Each path is a new rotation, seen through one point. The rows after it are directions, each followed by how far the rotation turns it, in degrees a step (0 if it stays put).
Each turn is a multiple of 5 degrees from 10 to 175, or 0.
Each row of a path follows its step; steps can be skipped.
path 1
step 0: [-52  24  17 -10 -45   9 -31 -19  18   8  20 -48 -43  -7  36 -18 -32  15
  18 -14  14 -33  24 -19  12  25   1  -8 -31  -4  20 -10 -10 -23 -20  39
  29 -15 -13  22  30 -26 -23  11   9  22 -21   3  -4 -46 -32 -25]
step 1: [ -1   5 -20  50   7 -27 -29 -23   1  24  15 -70 -13  23  14  11  15  -1
 -55 -13  37 -10  -7 -24 -10   9  18 -15  30  23   7  -9 -16 -13  19  21
   9 -21 -48  -1  32 -28   3 -32  10 -10  30  -4  38 -38  14 -13]
step 2: [-15 -13  33  61   5 -25  -1 -25   7  26 -40 -23  15  27  14   9 -11  20
  20  23 -27  11 -19 -20 -26  32   0  18  13  33  15  13 -42   3 -22  22
   0  69 -16   7   9 -13 -25 -45  28 -31  -6 -31  -5  -5   0  22]
step 3: [-30  15  73  13  25  -4  -3  12 -18   5 -41 -13  10   0  47  15  -8  21
 -11  16   7 -35 -41  30   0  -6   3   1 -30   9 -18  28 -27 -43  21  -5
  20  23  21 -10   4 -64   6  12   8 -11 -15   9  -2   1   3 -52]
step 4: [ 29  14  47  -7  35  -3 -27   7 -18  32   1 -37  10   6  35  -8  22  24
  21  -1  30  -5   9 -14 -17 -49 -24   7 -10 -53 -10 -19 -34 -11   4  -4
  47  16 -33  13  40   6  23  20  20 -23   1  19   9   7  57  10]
step 5: [ 11 -39 -14  16  27 -30  24  29  21  15   0 -22   9 -17 -29   6  45  13
 -13 -14   2 -17   5  -9  27  25 -42  53 -34  -6 -13  27 -21   8 -35   0
  80  35  -6   1  24 -13 -25  12   4 -14  16   5  -9 -10  13   6]
step 6: [-59 -34 -22 -27   3 -11  17  21 -25   5 -51  10 -29 -18 -34  -4  14  50
 -20   2  -7 -46 -25   1  10 -20 -20  16   4 -17   3  10   0   1   4   8
  -6  22 -26  22  21 -69  18  13  11  10  -3   5  10 -17  28  47]
step 7: [-19  22  -1   3 -38 -24  -5  59 -37 -12 -20 -39  -9  -3 -29   5  -2  54
 -42  -3 -20   1  35  -9 -15 -53   1   3 -37 -13  42  23 -37 -13   4 -36
 -17 -15 -17  17  -1  15 -29  -9  11   2   5  -2  -9  24  42  -4]
step 8: [-19   1  11 -14  -3   7   4  39 -30   8 -14 -46 -27 -53   0  32  19  46
  -7 -29  34  -8  47 -11   8  32   2 -34 -11 -24 -26 -12 -29  23 -55 -11
 -17  26   7   7  26  15 -17 -23 -17   1   1 -28  -5   8 -34 -12]
step 9: [  0  -3  -9  12   2   6  19  28  20  30 -64 -46 -15 -12 -11 -39  17  14
  -4 -40  32 -23  26   8 -18  -3   4 -18 -10  17 -30  -2  -6  -7  12  11
 -39   6   0 -29 -29 -12  -1  35 -12 -18  40 -24  63 -26 -19  25]
Speeds:
[  2 -20  -7  -5  -6  -5  -1   4  -1   1  -9   3  -5  -7  -8   1   7   5
   1   2  -3   3  -4  -4  -5   4   7  -8 -15 -17  -3  10   3   3   4   7
   0 -12  -7   1   2   7  -2   1   8   4  -3  11  -2  10  -4  -1] | 40
[ -4 -22   8  -4   1  -4   0   0  -4   9   3  -1   6   6   3   0   7  -2
  -7   2   0   7   8  -5  -4   2  -6   5  -2   1  -9   1  11  -2  -7   1
   2   3  10  -5   0   7   5 -18  -4   5  10 -15   0  -6   0   4] | 110
[-20  -1   5   2   1   7  -3  11 -13  -3   8  -3   8   9   2  -7  -9  -6
   5   1  -7  -5  -7   4  -1   0  -8  -6  -5 -14  12  -2   4 -13   7  -5
  -3   1   2  -7  -2  -1  -9   0   3   8   2   2   0   5  -4   3] | 100
[  1  -3   1  12 -11   0   2  -9   0  -5   4   4   2  -4   0  -6 -17  14
  -3  -4  -6  13   1  -8 -12   4 -11   4 -15   0   4  -6  -2   5   2  -9
  11   2  -1  -1  -5   5   0   4 -10 -11  -1   0   1   0  -2   2] | 140
[ -7   0   9  -9 -12 -13  -6  -4  -2   3   5   3  -4   6  -1   3 -10   2
  -1   1   2  -4   9   0  -5 -19  -1   4   3   4  -7   6   5  -6   0  -6
   1  -5  -3   1   0  -3   5  12   9   2  -9 -11  -8  11  -5 -13] | 100
[  2  -6  -7  -3   3   9   0   1  -3   1   4   7   8  -4   8   4 -14   3
  -4 -13  -4  -5   1  10  10   3  -8  -9  -9  11  -2  12  -7   4  -6   4
   3   6  -6   5   9  -2  10  -6  -1  12   1   2   1   1  -8 -12] | 140
path 2
step 0: [-17  17 -32 -18  -2  14  -1  -8  29  -7  27  25  -4  -7   8  21   3 -29
  -4   0  -3  -4   3   2 -25 -16 -12  42   0  35  45 -22 -16   1 -12 -27
 -54 -38  43  20 -19  35  46  23 -12 -18  22  -2  -5  -3 -12  35]
step 1: [ 23 -11 -27 -21   8  24  28 -21   9  13  27 -11  40  11   9  11  26  36
  -1  -2   2  32 -33 -41 -39   9  18   5 -17 -29  14  47  46 -11  -5 -21
  -7  32 -16 -24  16 -16  25  30   9  -9   1 -24  -6  14 -12 -23]
step 2: [-12  25  -7   3 -20 -10 -31  -1  37  -4 -39 -33  -9  20  14 -35  38 -56
   3  29  16   1 -25   7 -18  -1   4  -9   6 -37  33  -7 -20 -18 -46  22
 -35  11  13  32 -29 -22   2  26 -18  20  -2  -2 -10 -16  -9  15]
step 3: [ -7  10 -39  -5  -2 -23  36 -39  -7   8  42  39   0  -3  -9   3  43  47
  -1 -14 -35  18 -12 -34  10   4  18 -14  10  -3  19   0  18  23 -16  12
   2 -28  -9  37   2  34   1  43  -5  -7   4  40  -6 -29  -9  38]
step 4: [ 21  27  -8  -6   7   4  -2  15  13   3  30 -55  -4 -27  24 -12   6   5
 -25  19  21 -24 -12  15 -15 -22 -15 -18   1 -36  19   4   2 -18   9  11
  -6  28 -35 -36 -17   4  69  20  -9 -11 -36  29 -31  25   7  27]
step 5: [-12 -37 -29  -5   0 -35  20  39   7 -13   1  22  -2  24  -8  -7  38  10
 -19  29  20 -17 -26 -10 -21 -18  46 -10 -11   3  -2   6 -52  21  -2  12
  25  12 -26  46 -30 -32  13  28  14  11   0 -14  47 -35  -7   6]
step 6: [ 14  48  10  -6  26  17 -54  -7  14 -34  13 -14  -2  -9 -45   9 -14  18
 -13  -9 -45 -10 -15   1   3 -22  -9  -3  21 -18   2  -5  29  28  -9  52
   6  -1 -25   8  -6  47  19  52   3  20   7   3   8 -22  20  -9]
step 7: [-32 -30   9 -21 -21 -75   2   1 -13   8  50 -17 -22 -16  15 -40  25 -26
 -20   2  -7 -39   6 -11   3  -2  -1  -8  -7 -14  25  31 -10   8  36  30
  28  12 -31 -11  38   1  12  -3  -2 -14  -4 -20  -8  11 -13 -16]
step 8: [  0 -28   9  44  20  11 -24  18  25   1   5   7 -38 -13 -17  -2  12 -10
 -10  22 -18   8 -24  -2 -12 -66 -17  26 -31  35 -37 -45 -28  13  -4 -12
 -21  12 -19   6  21  18  30  29  13  -9  -4 -23   7 -25  15  30]
step 9: [-19 -11  -2 -38   6 -19  -5   4  15 -36  17  16  35 -36 -37   4 -16  20
  17   5 -27 -23 -20 -15 -42 -24   0  42  11  -2  54  14  38 -15  31   8
  17  -1  19   3  -2  -7   7  -2  39 -21  11 -28  -2  -9  18 -27]
Speeds:
[  1  -3  -1   1  -3  11  -3   9   4   6  -3  -2 -10 -12   6 -14  -1  10
  10   8   9   3   8  -7  -1 -15  -4  -8 -11  -4  -3  10   6  -1  -1  -2
  -1  -5   3   2 -11  -4  -8   4   5   4   0  -9   7 -11  -1  -4] | 110
[ -8   3  -5  -9   7  -9   8   4  -1  -3  13  -1  -4   1  -4   3   8 -16
   3  -1   5  -3   6   0   2   5   6   5  -7   6   2   7   8  -5   6   7
   7   0   9   7 -18   1  -5 -13  -2  -1   2 -11   1  -1  -1  12] | 160
[  1   9  11   3   3  14 -10   5   3   2   4  -6  -5   5  -6  11   1 -16
   0  -2   6  -5   3   4   4  -7  -8   0   0 -12  -4  -6  -6 -10   5   2
 -10  -3  13  -9  -2   7   4  11  -3   5  -3   3   4  -3   4   9] | 175
[  3   1  -1  -4   7  -9   0  -8   7  -9   8  -5  16  -7   4   0  -9   2
  -2  -8   4  -1   6  -4  -1   2   2 -13  -7  -5   6  -8   1  10  -1  -8
  -6   1   3 -10   3   4  -4  -4 -12  -6  -4  -6   7 -17  10   2] | 125
[ -6  -6   2   0   5   2  -9   3   9  -4   5   8  -5   6   3   3 -11  -8
   5   4  -4   4   5  -9  -3  -6  -7  12   4   2   0   2  -4  13  10   0
  -3   6   4  -7  12   1  -5  -3   6  -4  11 -18 -14   0  -1  -5] | 35
path 3
step 0: [ 23  16 -13 -50 -52   5  18   7 -37 -33 -15   9 -22   3  21   2  27 -23
   6   9   6  10 -43 -30 -16  -8   6 -21  35 -32  45  -4   4 -30  41   9
  -9  -4  -6  -5 -25  28  19  -5   7 -35  -1  39 -13   2 -23  -4]
step 1: [ -5  -2 -15   5 -34   3  17  21  15 -14 -13  39   0 -29 -13  -8 -16   7
 -15   8 -32 -15 -37  24  -4  15 -24 -46  15   1  16  13  57   6  27  -8
  -8 -11  -1   7  11  18 -48 -47   3   2 -31 -35  20  -3 -23  42]
step 2: [  2 -21  31  25  -8  15  -1   2 -29 -20  39  34  -5 -22 -36  -8   3 -25
   1   8   1 -28  43  13 -43 -32 -18 -10  36   6 -15  32 -15   3   5 -21
 -16  -4 -17  44 -15  -6 -25  19 -22  -1 -30 -56 -16  -3  12 -32]
step 3: [ 45  23  36   8 -45 -10 -15  -5 -14  15  -2 -13  22 -29  30  -1  41  -6
  44   9 -11 -32   7  24  -9  -2  38 -12  16 -11 -33 -26 -27 -28  15  10
   1 -27  -7  -2 -22 -10  45  14  26   5 -25 -16  -7  10 -37 -14]
step 4: [ 14  -8 -13   2 -10 -21 -12  35  19 -13  -7  16 -24  18  60  -7  17 -31
   9  22   5 -52 -12   6  38  25  49 -20  31  -5  11   3   6  37  -1 -47
 -10  28   6 -14 -17 -20  -7 -46  -8  -9  -8  10   6  -2 -19  15]
step 5: [  9   1   8 -13   0 -27  37 -10  -9 -16 -11  17  -9  36 -35  -9  15 -25
   6  44  22 -11 -13 -16  13 -43 -14   0  35  17  -3  -6  -5   3  18 -21
 -23  -3 -11  19  16  65 -34 -23 -17 -38 -49  30  -7   3   9  -1]
step 6: [ 38  -8   7  11  13   4  37  10  -5 -13  -4   5 -30 -36  34   7  23 -10
 -20 -41 -14   0 -24   9 -18 -40 -11  -9  16  18  -6   5   0  -4  41  53
 -11 -42  -8  15  12  36   0  -1   4   9 -35 -42  24  31 -26  23]
step 7: [-33  -9 -14  14 -32   3 -15  19  26 -27   5  22 -24   5  30  -6  -3  -5
  13  -2 -13 -16   6   3 -21  -2  26 -26  14  -7   8  50 -18 -32 -16 -12
 -27 -17  58  33 -19 -11   8  10   9 -28  -1 -70 -30  25 -30   1]
step 8: [ 11  -4  23  19 -29   3 -29  16 -20 -11   1 -26  47  25 -32   9  -1  17
  26  47 -24 -45 -12  15 -32 -12  28  18  39  21 -33  -5   8  20  18 -28
 -13  25  37   2  15  31  25 -15 -10  -3 -18  -4 -15 -21 -33   1]
step 9: [ 11   3  34 -46   3  -8   8  37 -59  -6   7 -17 -22  13  58 -11   9  13
 -19  20  -3 -63 -15  11   4 -42  18  23 -15  23   4   6  -5  22  22 -16
  15  -5 -29  -2 -12 -21 -14  -8   3  -6 -36   7  36  -7  -8 -10]
Speeds:
[  1 -10 -10  -3  -2   6   3   0  10   0  10 -14  -7  -3  -2   7   9   9
   2   2   6   6 -13 -11   3   4   5   3   1   6   0   1   0  -3   0   0
  -3  10   5  -6   4   5  -7  12   2  -6  -9 -12  11  -5  -5 -12] | 45
[  4   4   4  -2  14 -13  10   2  -5  -2  -1  -1  -8   3  -8   7   6   7
   8   2  -8  -9  -6   5  -1   0 -13   5  -3   2   5   2   8   6  -5  -1
  10  -5 -13   3  11  -3 -13   3   1   1  -1 -10 -10   1   2  -7] | 95
[  8  15   6  -4  10   3  -4  12 -11   0  -3   0  -7 -11   5   2   2  -7
   8   2   0  12  -7   4  -8   1  11  -1  -9  -2   5   4   3  -6 -10  11
  -1  -3  -2  -9  -1  -6   2  -2   8 -10  -6   1  10   3  -4   5] | 120
[  9   0  -8 -10  11   0   6   1   9   3  -9   1  -3   6  11  -2  -1 -14
  -1  -8  -9   3  -1  -5  11  -5  -9  -8   7   1   2  -2   5 -10  -3   2
 -10   5  -4   1   9  12  -2  -1  -1  -5   4  16   2   3   2  -9] | 65
[  1   6  -5   1  -5   9  11   4   7   8  -4   4  -5   0   6 -10 -14   3
  -5  -5 -13 -10  -8   5   9   4  -4   9  -6   5   1 -11  -3  10  -2  -1
   0  -4  -9  -8 -11   2   9  -3   3  -1   0 -15  10   1  -2  -1] | 135
[  6   9  -6  -6   5  -4   4   1  -6  -5  -5  -3  13   9 -12   3   0 -10
  -3   7  -1  -1   0   5  11   2  -4   0  -1   6  10   4   4  -6   1  -8
   2  18  10   1  -8   0  -1   1  -4   5  -2  -9   6  -9  -6  17] | 100
